In the rows, zero is written as 128.
One turn or mirror swaps these rows in pairs. Which row does each one swap with?
geb: [118 137 107 147 155 136 107 123 102 149 112 102  86 162 127 127 147 154
 123 112 112  92 133]
Falel: [122 141  96 126 154 138 109 119 107 145 116 113  80 160 137 130 149 152
 116 121 109  98 121]
Kula: [102 112 149 120 144 132  99 136 115 179 134 129 119 139 134 146  90 123
 157 128 117 109 102]
bip: [106 127 156 143 141 141 107 142 135 108 156  84 171 117 147 133 101 143
 132 140 152 124 106]
Vopu: [131 101 146 144 133 125 109 125 155 130 132 106 151 104 103 138 151 127
  96 117 151 104 162]
zegal: [107 122 135 109 139 135 112 145 139 122 160 100 154  98 157 144 111 156
 100 164 142 124 137]
Tez: [145 106 144 138 127 118 102 122 168 136 132 103 149 106 102 131 153 131
  97 124 147  99 157]
kizeg: [ 94 135 113 162 143 126 137 107 123 106 107  96 128 143 131 122 149 131
  87 148 137  97 113]
Fef: [134 115 144 118 129 150 109 147 150 165 134 125  96 117 120 150  85 129
 147 130 123 123 143]
Pizom: [130 131  95  93 140 128 118 132 125 150 129 117  81 127 153 145 132 148
 113 156 106 111 139]
rados: [168 135 129 144 147 132 133 131 115  93 133  96 151 123 122 127 158 139
 106 102 143 115 115]
Fip: [171 145 129 135 149 128 147 135 110 101 132 104 143 125 117 128 166 139
 106 118 143 107 111]
gedi: [136 115 134 136 119 165 131 159 163 144 133 110 120 100 110 162 106 124
 129 133 145 131 138]
pada: [127 112 150 126 129 146 111 157 142 163 142 121 103 105 102 162  94 132
 133 130 133 126 140]
fuze: [110 109 149 112 142 145 107 141 135 171 139 134 117 135 120 143  85 126
 162 129 115 110 121]
gufun: [102 115 146 116 150 129  95 112 112 164 130 131 122 150 138 120 106 122
 162 127 118 101  99]
nebeb: [ 89 128 111 146 162 126 133 104 115 126 114 114 134 150 136 103 143 116
 114 133 133  98 104]
lapu: [108 127 119 168 147 142 101 127 121 145 115 100 124 159 106 112 157 148
 110 104 121  87 146]
Rom: [114 116 126 101 138 131 107 132 151 130 148  87 140 107 173 135 110 159
 117 165 139 122 136]
Remog: [155  98 147 130 116 112 117 123 163 132 134 105 144 100 111 138 138 126
  99 134 148 101 150]
fos: [113 111 147 118 147 133 102 120 119 172 132 134 113 136 129 136  92 118
 164 129 122 110 115]
gab: [ 98 116 137 114 141 132 104 145 144 128 163  96 139 105 166 139 117 158
 106 162 143 116 144]
puzu: [174 104 155 109 145 117  67 114 103 134 139 106 116 149 140 135 131 152
 131 127 119  79 136]
pokas: [154 131 131 145 135 150 144 161 153 108 134 104 123  92 106 150 133 140
 101 129 148 128 137]
zel: [108 119 126  99 143 131 114 138 139 141 152 110 109 110 167 155 124 154
 113 178 122 124 135]
Ribot: [ 89 137 113 157 148 133 133 103 123 105 120 100 134 139 125 119 154 130
  86 145 138 102 120]
fav: [106 128 156 140 141 139  96 146 133 117 151  92 174 122 144 138  94 149
 120 151 157 120 125]
zete: [166 109 152 110 129 125  73 123 116 142 137 103 100 148 142 147 125 158
 121 149 112  77 142]
Bisiv: [ 92 133 119 157 156 121 138 105 112 124 125 113 145 148 139 110 154 118
 103 138 134  96 103]
lebot: [134 107 125 123 124 137  84 120 131 128 132  97  81 138 127 161 123 155
 106 166 112  84 157]
tupu: [159 107 139 108 132 128  71 125 124 135 141 102  83 152 138 145 122 156
 124 157 116  83 144]
defed: [102 125 159 147 142 129 100 141 119  96 154  83 169 130 135 135  98 140
 127 137 159 115 111]
vovo: [181 127 147 115 158 115 107 119  98 110 154  98 140 144 149 129 149 141
 132 122 135  96 105]
ragi: [148 138 143 138 142 144 124 120  85  92 134 113 112 151 103 141 116 117
 136 138 136 101  82]
ridut: [130 142 108 138 149 137 119 120 103 143 113 107  80 159 127 129 150 154
 118 122 105  98 131]
Tad: [121 107 155 120 144 134  94 130 122 173 136 128 122 135 134 136  82 123
 159 131 110 117 129]
bov: [ 93 132 108 167 143 135 128 108 118 107 123  96 132 145 125 122 154 133
  85 152 136  99 119]
digim: [120 134 153 160 152 149 118 137 102  86 146  94 149 145 121 124 110 136
 134 126 156 103  90]
guluv: [172 131 139 132 133 125 136 114 105 114 121 125  96 143 109 139 125 109
 125 149 124  92  85]
Kem: [139 130 140 141 121 151 125 151 156 137 137 122 120 101  92 162 100 131
 130 126 144 132 144]
Dutub: [158 137 123 134 138 138 153 154 139 111 131  91 127 100 107 149 150 144
 105 129 147 129 125]
Baza: [140 107 145 116 122 152 110 145 145 162 139 126 106 107 114 157  93 127
 153 130 129 117 141]
Fulat: [107 114 148 129 147 142 108 142 147 116 155  84 168 102 150 142 105 145
 124 150 157 125 131]
Birul: [173 124 140 131 142 127 135 112 106 118 118 128  95 146 118 142 127 108
 137 148 127  93  91]
mez: [188 132 151 111 151 108 110 117  94 105 145 108 131 141 137 137 149 141
 130 125 126  93 117]
fazol: [129 142 109 136 157 131 103 123  98 151 120 117  85 167 129 131 151 151
 122 116 106  94 122]
Rodiv: [ 97 122 131 127 156 124 114 107  95 153 131 130 127 158 139 116 125 117
 154 121 117  98  95]
Gid: [112 112 144 122 152 124  94 121 114 173 128 123 117 144 131 124  97 119
 164 124 111  96 103]
buv: [ 98 137 114 163 144 133 133 105 117 115 115  99 134 143 119 116 155 123
  90 151 143  99 111]
kovap: [ 98 125 150 142 141 148 104 141 125 105 159  85 168 124 143 132 102 146
 122 151 163 118 116]
tolu: [177 139 131 128 147 120 132 133 110 103 147  96 154 124 121 128 156 133
 111 112 151 110 108]
Razav: [155 137 145 148 136 145 125 120  88 102 124 112 105 159 109 140 116 120
 146 143 127  95  86]
babad: [117 113 142 113 138 139  93 140 128 178 144 125 101 131 124 148  90 125
 159 143 120 120 124]
Kenib: [128 117 145 157 135 122  85 123 142 135 135  94 158 138 103 125 150 141
 102  99 147  96 158]
rasol: [105 128 122 167 151 143  98 128 110 151 114 100 121 160 106 126 153 146
 116 100 130 103 141]
nili: [134 110 153 154 123 121 104 122 155 137 133  98 158 111 108 131 152 135
  97 115 146  98 161]
Rotet: [131 131  95 106 149 132 127 137 120 155 125 100  73 141 144 149 146 153
 116 146 108 109 129]
fizap: [ 99 122 150 122 145 137 109 146 142 101 160  94 166 118 146 137 104 154
 131 150 148 124 126]
kam: [163 126 141 137 140 129 137 110  96 114 119 122  92 152 118 141 124 108
 132 148 127  90  93]
tisam: [132 104 139 122 124 129  84 123 130 139 134  97  82 138 131 154 118 164
 100 165 117  80 150]
bos: [108 122 165 151 147 150 107 139 123  92 153  90 164 134 133 129 105 138
 127 125 158 111  98]
nes: [152 104 144 111 132 132  72 125 127 132 135  96  85 143 135 155 122 158
 109 152 115  82 151]
Bufi: [166 125 136 124 141 129 131 120 101 112 121 126  95 152 107 138 121 106
 137 147 125  93  91]
Bol: [168 140 134 145 147 138 138 139 116  91 136 103 139 113 115 130 157 132
  99 110 147 121 109]
madiz: [160 100 141 129 126 111 123 129 166 129 134 111 145 102 108 136 149 120
  96 143 147  98 149]
Derav: [117 110 114  96 148 129 112 141 132 142 144 104 120 116 176 135 118 155
 108 174 121 114 135]

Baza pairs with gab
pokas pairs with Pizom
Tad pairs with fav
ragi pairs with nebeb
bos pairs with gufun
zegal pairs with Fef
Rom pairs with pada
Razav pairs with Bisiv

